In the rows, zero is written as 128.
Rotation paths and how fast each direction turns (degrees each step):
Each turn is a multiple of 5 degrees from 10 to 175, or 0.
Each row of a path follows its step; steps can be skipped.
path 1
step 0: [117 136 141 134 138 132 118 127 125 139 130 129 127 133 135 140 125 121
 133 127 138 116 137 127 135 139 132 119]
step 1: [116 124 138 131 139 128 134 117 135 132 115 112 124 119 139 135 128 128
 129 141 124 123 126 128 128 134 128 133]
step 2: [115 138 123 127 129 136 146 111 131 121 130 131 128 128 135 133 128 129
 119 135 120 134 127 127 112 130 131 123]
step 3: [116 134 129 123 135 129 120 119 131 135 140 145 130 127 128 121 124 125
 133 135 125 139 132 114 126 134 125 114]
step 4: [141 123 137 131 136 114 124 122 139 142 128 129 124 128 129 126 124 129
 128 141 109 136 128 119 131 131 126 131]
step 5: [140 136 124 133 122 117 133 127 134 122 131 138 125 134 141 141 134 135
 111 131 117 123 124 128 127 135 128 128]
step 6: [124 131 128 133 131 133 111 135 130 114 126 139 124 133 145 128 137 133
 126 125 134 127 128 114 128 137 122 122]
step 7: [126 124 144 138 139 134 115 129 130 125 127 118 119 133 134 130 135 130
 130 124 119 137 144 124 127 123 132 138]
step 8: [115 134 138 135 131 123 129 126 133 129 137 127 124 125 128 142 127 139
 112 126 129 128 139 143 128 123 138 129]
step 9: [116 132 133 129 140 130 126 125 142 123 124 128 125 122 129 127 115 138
 119 129 140 126 124 129 124 128 119 108]
step 10: [130 129 139 116 142 131 136 121 135 129 126 117 122 134 128 122 128 127
 131 119 115 136 132 124 118 130 113 118]
step 11: [117 133 135 120 121 117 137 125 128 142 128 138 131 132 128 135 133 133
 122 114 113 144 126 125 131 133 130 125]
Speeds:
[131 122 125 134 127 124 126 128 127 121 129 130 128 131 129 127 131 126
 125 126 127 126 133 126 136 128 130 128] : 45
[124 132 132 127 130 125 127 125 124 129 127 126 125 134 133 129 125 132
 123 132 126 129 130 122 130 126 127 126] : 0
[126 125 134 127 129 127 128 128 131 126 129 124 129 133 126 128 125 133
 128 119 133 124 128 129 126 127 129 129] : 35
[127 129 124 126 134 133 122 130 130 131 129 124 131 129 124 128 132 129
 129 128 125 122 127 123 130 126 127 123] : 115
path 2
step 0: [126 120 121 137 107 125 129 131 141 121 138 122 129 137 129 114 118 126
 137 112 121 131 118 126 130 127 129 116]
step 1: [127 130 123 123 134 119 117 118 114 129 123 142 130 120 138 125 137 112
 131 116 125 143 138 129 134 123 124 143]
step 2: [133 132 141 124 134 136 123 133 120 138 122 100 132 120 129 122 122 126
 123 146 125 131 118 121 125 121 133 123]
step 3: [123 128 118 131 119 129 131 118 124 125 131 134 115 122 129 128 121 148
 120 130 139 114 136 116 121 143 135 138]
step 4: [128 131 136 126 143 133 133 146 137 135 126 143 129 134 116 145 134 123
 126 133 130 126 146 137 129 127 122 118]
step 5: [126 125 127 139 114 124 135 131 135 121 136 121 136 134 134 130 121 141
 138 118 120 127 106 144 130 122 127 120]
step 6: [130 122 122 120 131 124 120 110 123 116 130 137 125 133 132 122 145 109
 136 125 132 131 128 132 137 131 123 143]
step 7: [134 135 134 123 129 129 120 132 131 137 123 109 136 128 121 123 119 111
 122 128 126 136 124 106 123 121 130 116]
step 8: [120 132 127 137 122 129 132 119 120 132 118 136 116 115 138 124 121 149
 121 121 125 128 131 118 120 128 137 143]
step 9: [129 127 129 124 147 135 131 145 124 134 123 129 121 127 121 126 135 128
 128 148 133 121 145 144 132 134 126 123]
step 10: [131 128 120 130 111 120 132 135 137 119 150 119 137 127 123 139 120 142
 125 123 130 121 119 136 129 133 131 117]
step 11: [127 118 135 126 129 131 126 111 133 122 136 154 130 134 134 139 139 119
 133 126 127 135 129 128 137 124 116 140]
Speeds:
[129 127 128 127 130 122 133 126 125 127 131 130 128 130 127 128 123 127
 130 126 127 123 131 128 129 124 132 137] : 145
[127 128 133 129 130 127 127 132 122 127 124 127 134 126 119 131 128 124
 129 125 129 126 127 129 128 131 128 127] : 140
[130 128 123 129 128 127 129 126 124 121 127 126 129 127 127 130 125 135
 132 126 123 127 128 122 129 127 126 123] : 145
[126 132 126 133 129 125 131 127 130 128 132 131 128 135 124 131 131 127
 131 129 129 128 121 127 129 128 121 129] : 60
path 3
step 0: [131 119 120 144 121 123 132 125 138 138 122 133 118 128 133 120 128 129
 129 145 123 130 129 131 134 122 121 126]
step 1: [129 121 131 138 122 114 132 129 128 131 111 138 123 133 131 129 131 131
 127 139 130 133 129 123 121 116 128 120]
step 2: [141 120 132 140 126 116 131 136 139 127 128 136 128 124 142 126 127 134
 131 136 125 124 121 130 124 117 130 119]
step 3: [130 123 134 125 129 118 134 127 144 129 118 129 135 122 137 126 131 131
 123 144 124 130 130 133 112 120 131 125]
step 4: [129 123 135 126 122 122 135 125 147 126 123 131 123 122 143 124 133 138
 140 132 127 130 137 133 127 123 132 124]
step 5: [131 138 127 119 129 116 130 123 141 128 120 128 120 128 139 123 133 138
 125 134 135 137 129 134 128 111 126 129]
step 6: [135 141 143 131 123 116 134 124 133 131 128 124 122 127 139 119 118 136
 136 130 127 138 131 127 124 117 129 130]
step 7: [134 132 137 128 122 130 122 121 143 133 120 121 124 126 133 115 118 133
 128 140 129 132 121 128 130 117 120 135]
step 8: [128 119 141 130 121 122 135 117 131 130 120 119 118 129 133 121 124 126
 136 140 139 135 128 121 126 122 119 131]
step 9: [132 126 128 135 118 119 126 129 138 142 126 124 121 132 135 124 132 123
 136 140 134 128 123 126 136 118 113 126]
step 10: [129 127 142 132 118 114 126 131 130 138 117 128 134 133 127 130 131 124
 134 135 136 132 123 124 118 115 122 123]
step 11: [136 118 141 132 120 122 126 132 143 131 133 126 137 125 134 126 129 129
 140 129 135 122 117 134 124 117 122 123]
Speeds:
[125 130 122 127 127 124 129 128 126 131 126 131 122 132 129 130 135 128
 130 126 131 131 133 127 133 127 126 125] : 85
[127 133 129 120 135 126 127 129 129 126 126 125 126 126 130 127 128 133
 131 131 125 126 127 127 130 130 134 124] : 35
[129 132 125 129 131 123 132 129 128 134 135 125 130 127 130 127 128 123
 127 132 124 130 131 129 125 131 126 130] : 115
path 4
step 0: [120 130 127 120 127 115 129 133 140 126 134 114 134 129 134 138 130 133
 152 134 126 141 139 127 133 118 122 130]
step 1: [144 119 144 121 125 107 131 137 119 118 128 128 124 125 121 121 134 126
 141 132 128 130 129 126 142 132 128 137]
step 2: [132 114 137 134 126 119 135 134 138 118 133 124 129 142 127 131 108 134
 126 118 121 127 129 144 139 136 119 125]
step 3: [134 110 127 139 127 130 135 145 137 129 137 115 127 129 141 119 138 119
 119 134 125 133 120 132 137 127 131 118]
step 4: [133 132 130 131 133 123 131 128 116 114 125 113 127 128 137 124 114 105
 118 133 142 122 123 134 124 123 122 120]
step 5: [115 131 121 139 125 122 123 112 129 128 132 117 121 127 147 139 128 112
 137 133 120 127 121 136 131 137 128 134]
step 6: [131 139 120 121 117 132 131 136 123 120 125 121 127 125 129 133 134 118
 127 131 131 141 112 124 132 139 120 152]
step 7: [122 121 136 113 128 128 124 126 124 126 148 124 122 135 133 137 118 138
 129 134 128 127 119 127 117 128 112 145]
step 8: [130 113 131 127 123 132 134 124 126 126 130 114 135 119 129 124 129 145
 148 139 125 147 119 127 124 131 124 123]
step 9: [138 120 132 114 134 119 124 132 136 110 132 127 129 110 113 123 124 122
 136 130 122 125 118 135 128 124 119 121]
step 10: [121 118 134 125 125 115 124 122 128 126 125 129 119 127 139 115 116 132
 124 116 111 128 112 131 141 132 127 115]
step 11: [127 133 124 127 127 118 126 146 136 134 121 112 134 125 132 135 134 124
 114 119 124 141 114 134 130 123 124 115]
Speeds:
[125 123 133 124 128 126 127 126 120 126 126 130 126 131 127 125 124 124
 123 128 126 126 130 127 126 123 128 132] : 130
[129 134 127 134 127 131 128 123 127 133 128 125 128 130 128 123 130 124
 126 128 128 126 126 132 125 125 123 134] : 45
[128 129 122 125 132 127 125 123 127 126 134 128 130 131 130 126 123 132
 128 124 131 121 129 130 131 130 125 128] : 140
[132 130 131 131 128 125 127 129 130 125 129 131 119 125 127 127 127 129
 128 124 137 126 125 126 123 127 127 130] : 135
path 5
step 0: [124 132 136 127 138 123 136 131 131 128 104 124 135 121 120 119 117 124
 128 120 110 134 130 137 127 133 122 117]
step 1: [117 138 136 128 120 132 126 129 122 120 127 116 121 124 121 116 105 123
 131 114 121 128 124 127 131 121 142 132]
step 2: [130 135 134 128 119 145 129 125 126 121 146 121 125 120 135 141 121 130
 138 131 138 130 134 121 141 123 139 140]
step 3: [139 123 129 133 137 132 146 129 136 135 142 124 136 127 139 134 150 130
 129 129 132 135 131 126 141 121 123 135]
step 4: [126 122 128 129 134 121 150 140 142 134 119 135 134 138 123 121 137 117
 135 124 128 127 123 136 132 133 115 122]
step 5: [131 130 125 130 125 117 132 138 124 114 110 134 119 139 110 127 113 114
 130 115 128 122 125 123 126 127 125 129]
step 6: [123 137 122 142 115 130 120 128 115 113 132 129 122 126 123 146 117 119
 120 132 120 125 136 116 131 124 136 127]
step 7: [122 133 122 133 131 131 126 119 125 124 132 117 141 121 145 148 133 136
 129 138 120 132 138 126 134 111 122 123]
step 8: [110 124 121 126 131 126 135 127 136 143 125 110 140 132 140 119 137 130
 131 124 129 123 123 137 131 118 114 133]
step 9: [122 123 125 120 121 127 127 131 133 134 116 128 129 132 121 119 123 123
 138 116 144 116 127 127 134 143 117 145]
step 10: [139 125 124 135 124 124 120 127 119 118 131 141 126 123 122 124 128 124
 120 115 132 120 139 110 140 144 130 137]
step 11: [129 131 128 141 133 124 124 128 128 114 137 144 135 124 145 131 127 130
 120 131 117 128 139 126 140 134 132 109]
Speeds:
[125 126 132 133 133 129 128 122 126 130 127 132 135 130 125 130 133 130
 129 128 125 132 129 123 129 129 129 126] : 95
[126 128 126 129 125 128 128 126 123 133 123 121 133 120 128 126 124 132
 128 130 126 125 127 126 128 131 126 130] : 45
[131 134 128 134 125 127 122 129 129 125 125 131 131 124 124 124 126 126
 127 126 127 129 129 130 129 126 129 122] : 70
[127 128 132 132 129 128 132 123 128 127 127 131 123 122 132 129 130 129
 123 131 133 127 125 128 130 124 124 125] : 85
path 6
step 0: [134 121 135 143 121 136 137 122 135 128 117 117 135 118 141 133 129 133
 123 130 129 120 135 117 136 130 131 119]
step 1: [129 129 127 119 125 142 127 126 131 115 126 118 119 143 135 143 123 129
 117 126 120 121 129 136 133 121 120 132]
step 2: [129 113 116 137 127 137 122 120 129 135 135 133 124 134 115 128 130 140
 121 131 133 120 124 127 132 136 130 146]
step 3: [142 123 132 134 130 136 132 126 122 130 115 143 143 139 133 129 122 118
 141 136 121 122 130 126 126 131 129 135]
step 4: [135 124 127 113 122 137 143 139 142 127 131 126 134 135 134 119 132 120
 124 134 141 131 123 120 135 121 130 132]
step 5: [127 139 122 125 119 129 124 123 134 145 117 115 134 125 123 131 120 129
 115 136 135 120 141 126 127 124 126 135]
step 6: [135 110 127 133 124 132 119 122 129 124 123 113 142 130 138 131 142 130
 122 121 122 124 133 134 119 124 128 129]
step 7: [133 119 128 136 131 142 138 122 127 114 127 114 122 130 118 137 118 128
 132 139 128 126 118 123 132 119 132 134]
step 8: [118 125 129 128 124 145 135 111 128 130 123 143 130 138 133 119 121 138
 122 126 134 117 130 132 135 127 133 131]
step 9: [140 132 132 117 135 137 124 130 137 129 125 132 138 146 114 135 140 124
 131 131 134 121 135 132 126 137 128 135]
step 10: [129 110 132 120 122 129 126 135 135 141 116 125 132 120 125 121 130 121
 128 141 122 127 125 117 137 124 136 139]
step 11: [129 130 130 125 115 134 140 123 122 134 121 122 133 132 138 138 123 120
 123 121 133 136 138 126 115 112 134 137]
Speeds:
[125 129 128 127 131 123 132 132 132 130 120 125 130 127 129 131 132 130
 124 125 125 131 131 126 132 128 126 131] : 70
[130 127 133 127 125 128 133 130 132 126 130 127 126 126 132 130 125 126
 129 134 121 130 125 130 132 125 134 127] : 110
[123 129 127 127 126 130 122 124 126 128 122 131 130 130 136 125 126 124
 129 127 122 131 129 129 131 127 126 127] : 145
[132 125 128 123 125 126 124 131 127 122 121 129 125 128 125 128 126 128
 126 128 132 130 121 128 131 126 125 126] : 125
[129 122 128 128 126 122 121 128 129 130 130 126 129 131 123 127 129 130
 127 130 120 129 128 131 125 130 128 132] : 95
path 7
step 0: [142 121 123 133 137 134 125 140 138 142 121 127 124 122 137 122 127 124
 126 114 118 126 127 132 125 125 127 115]
step 1: [135 131 124 137 135 135 121 117 143 132 134 132 124 137 126 130 128 135
 129 120 125 110 129 123 122 124 142 137]
step 2: [132 128 132 138 133 134 139 129 128 127 116 134 118 132 121 112 118 131
 125 134 142 124 118 128 121 129 129 142]
step 3: [119 127 134 121 117 124 138 130 134 129 118 146 131 128 141 123 127 126
 129 132 127 112 125 115 130 131 121 131]
step 4: [125 124 127 132 127 121 141 124 133 127 115 122 132 139 129 118 131 124
 142 121 128 132 137 122 143 131 136 118]
step 5: [136 122 122 133 108 124 129 125 129 134 122 116 125 120 132 126 130 121
 128 128 125 123 118 131 125 118 146 119]
step 6: [130 132 117 125 128 134 133 116 120 111 127 135 121 129 137 138 125 132
 138 124 128 126 125 134 126 115 142 136]
step 7: [139 137 114 122 133 132 136 144 118 129 121 136 124 129 131 124 137 118
 128 138 132 135 125 125 129 124 128 142]
step 8: [121 138 123 113 124 133 122 131 140 138 119 146 128 122 125 127 128 124
 128 121 117 138 132 119 130 128 132 126]
step 9: [133 124 120 135 144 134 121 131 128 131 120 126 125 129 132 112 129 130
 128 105 118 133 126 125 129 134 132 118]
step 10: [133 123 122 137 129 138 127 126 139 142 134 127 123 127 133 130 130 128
 121 120 138 113 128 120 113 126 140 132]
step 11: [126 133 130 127 132 132 140 123 131 122 120 135 123 134 115 120 122 134
 135 118 138 114 124 133 119 125 125 143]
Speeds:
[130 124 133 133 125 124 129 124 133 126 127 130 126 133 131 127 126 126
 130 134 128 126 125 129 134 126 127 129] : 35
[130 132 126 134 131 125 126 128 124 125 127 124 129 134 129 127 132 132
 130 128 129 131 128 123 130 134 131 131] : 140
[123 135 126 132 127 129 128 128 124 131 124 134 130 126 127 129 129 125
 131 130 130 128 129 127 131 129 120 126] : 80
[123 131 129 127 125 129 126 122 133 129 130 132 128 129 130 136 127 132
 129 129 128 129 132 123 127 128 133 129] : 155
[130 127 129 124 127 128 124 129 127 130 124 132 125 133 130 123 132 133
 132 128 133 127 128 127 126 122 130 124] : 0
path 8
step 0: [130 124 122 114 140 117 131 131 121 132 135 115 131 127 130 124 130 128
 134 127 133 135 129 120 138 120 117 127]
step 1: [123 116 128 126 120 136 136 132 128 130 119 125 127 125 144 138 113 130
 128 123 120 132 117 124 129 125 126 128]
step 2: [111 129 129 130 119 123 125 122 124 117 133 134 122 132 118 132 118 127
 132 139 118 134 137 124 122 129 131 135]
step 3: [131 143 123 121 132 129 130 120 126 124 125 127 122 118 130 125 134 133
 123 134 125 120 138 114 140 134 116 132]
step 4: [127 132 130 130 141 141 134 131 129 119 123 144 130 129 138 133 122 137
 127 125 134 118 125 131 129 116 132 122]
step 5: [118 126 138 133 139 124 119 128 131 132 136 137 113 128 119 131 128 115
 130 124 123 123 131 137 119 130 123 123]
step 6: [136 132 132 133 118 123 126 127 125 142 127 130 119 135 131 126 140 126
 124 121 137 115 130 117 130 137 130 137]
step 7: [134 132 118 132 132 139 119 138 121 131 138 132 132 126 136 122 128 128
 124 130 142 136 129 130 126 123 145 126]
step 8: [139 120 127 119 136 115 117 121 129 132 133 126 135 124 129 139 129 120
 123 123 115 133 126 140 128 128 130 122]
step 9: [128 123 133 125 118 118 135 130 122 134 131 118 130 141 130 136 130 134
 132 123 134 129 124 134 137 122 121 145]
step 10: [124 123 125 129 124 136 136 142 127 127 137 120 129 122 141 128 120 125
 134 142 127 140 135 121 127 137 126 127]
step 11: [127 127 127 119 127 122 121 119 133 116 112 130 128 127 130 140 122 137
 124 131 120 137 134 124 125 140 134 126]
Speeds:
[121 128 128 128 124 125 127 127 125 128 129 131 130 132 125 128 134 127
 124 129 121 126 125 133 128 131 126 131] : 110
[123 124 126 128 123 129 127 123 129 131 131 128 127 126 130 128 126 130
 128 129 134 127 126 125 120 134 126 130] : 85
[130 126 128 126 135 127 131 124 129 128 132 130 133 125 128 131 130 131
 128 127 131 126 124 132 127 123 121 129] : 85
[127 129 133 129 132 132 130 124 123 122 122 131 123 126 129 125 130 128
 131 131 128 123 130 130 125 130 127 127] : 40
[128 131 127 129 129 132 129 130 129 125 128 129 132 128 128 132 135 122
 132 128 130 131 130 123 127 131 127 135] : 100
[126 124 130 125 133 133 129 133 130 125 130 126 129 129 133 124 129 129
 121 131 127 128 123 126 127 129 132 129] : 115
path 9
step 0: [132 119 119 120 131 127 118 127 128 132 126 144 145 123 132 127 129 138
 139 134 114 128 130 135 124 128 124 120]
step 1: [124 126 127 115 128 128 147 125 127 121 131 130 112 132 116 119 135 131
 128 116 138 123 131 125 133 129 129 120]
step 2: [132 130 134 129 117 119 113 134 114 131 118 131 126 125 136 142 134 121
 115 132 131 128 130 137 133 124 130 124]
step 3: [140 133 125 125 130 116 128 121 141 129 138 143 139 120 128 121 128 143
 133 123 118 131 124 122 127 126 126 126]
step 4: [127 125 132 127 134 122 140 135 124 128 137 121 114 135 124 136 130 116
 132 118 135 115 142 121 131 133 130 125]
step 5: [129 126 134 131 119 121 117 126 118 140 132 123 136 122 132 128 134 121
 111 137 122 139 117 127 124 133 132 123]
step 6: [133 128 120 121 133 119 133 125 147 117 126 131 136 134 127 127 126 129
 131 117 116 129 128 118 122 133 122 141]
step 7: [126 124 137 127 133 135 133 134 119 134 128 113 136 137 118 130 136 120
 128 133 133 111 137 122 133 123 134 121]
step 8: [122 130 132 129 125 128 122 122 130 132 131 138 129 134 139 116 129 120
 109 138 124 136 113 132 129 126 118 133]
step 9: [134 139 115 126 132 125 134 127 133 126 121 123 136 139 131 135 131 142
 137 124 133 126 138 124 122 129 122 142]
step 10: [116 126 140 127 127 136 130 123 122 135 140 119 136 127 124 122 126 121
 129 130 130 120 140 144 131 119 130 118]
step 11: [129 120 120 122 115 126 128 127 127 131 133 137 115 141 131 131 126 132
 124 136 127 139 113 134 126 128 114 136]
Speeds:
[123 128 132 124 128 126 128 126 131 132 122 123 127 126 131 133 125 127
 128 128 134 126 132 124 126 126 130 125] : 135
[130 126 123 134 130 127 129 122 128 127 126 126 127 134 126 129 128 128
 130 119 133 129 129 126 131 128 129 127] : 135
[125 131 129 130 130 123 125 122 130 125 125 131 131 128 127 130 131 133
 135 129 124 124 128 127 123 131 128 130] : 120
[132 133 127 127 126 132 124 126 128 126 127 129 130 125 126 133 126 127
 122 125 133 128 125 128 123 133 123 128] : 115
path 10
step 0: [130 122 141 135 134 128 110 118 127 116 118 127 120 111 126 141 121 127
 138 128 131 135 122 143 129 128 135 143]
step 1: [127 141 121 120 144 142 138 131 142 122 123 125 138 113 118 134 112 126
 137 132 133 125 133 124 112 127 122 130]
step 2: [117 144 134 139 130 131 128 136 131 110 124 127 138 129 139 116 124 116
 134 116 125 123 124 134 144 117 129 139]
step 3: [116 128 131 137 119 123 119 127 137 121 119 143 121 125 132 135 125 132
 146 135 136 132 126 118 113 129 119 147]
step 4: [122 134 146 130 127 143 140 137 124 130 132 127 143 131 115 139 113 122
 134 135 136 115 123 115 132 127 122 128]
step 5: [117 116 138 132 112 141 133 135 132 112 113 126 129 133 131 127 122 126
 129 122 128 147 126 139 140 135 128 137]
step 6: [118 126 129 125 126 131 136 110 136 122 118 150 124 129 116 129 117 120
 127 141 121 132 128 123 120 122 113 122]
step 7: [119 132 139 131 132 140 130 134 135 126 135 120 121 140 138 129 113 130
 134 132 120 117 106 133 142 128 117 113]
step 8: [129 115 117 124 112 137 136 139 128 119 116 141 125 132 140 122 128 138
 137 118 116 135 117 115 122 132 122 127]
step 9: [126 118 137 135 124 122 126 121 116 143 128 136 133 129 110 128 121 123
 128 121 112 123 113 121 131 117 110 123]
step 10: [131 122 130 112 117 136 118 136 125 130 124 113 111 125 126 140 115 141
 133 125 122 131 123 137 139 137 116 124]
step 11: [140 120 116 114 127 142 134 124 120 110 122 128 125 126 116 116 127 123
 120 118 122 125 128 121 118 115 115 124]
Speeds:
[124 131 122 125 128 125 127 124 131 124 128 125 129 128 125 128 128 126
 129 127 127 129 135 133 133 129 121 125] : 80
[132 130 130 126 127 127 129 126 130 129 131 126 127 125 126 130 129 133
 135 135 132 131 124 128 131 121 127 126] : 115
[125 134 136 125 127 128 125 130 128 133 130 127 130 128 132 128 125 127
 125 123 128 129 128 129 131 125 130 122] : 140
[131 131 126 135 123 129 127 126 129 127 132 124 127 132 127 133 126 128
 127 128 122 126 127 132 133 127 132 131] : 145
[129 129 125 126 124 129 129 133 125 123 122 122 132 131 130 123 131 125
 128 129 127 132 126 126 128 124 132 126] : 120
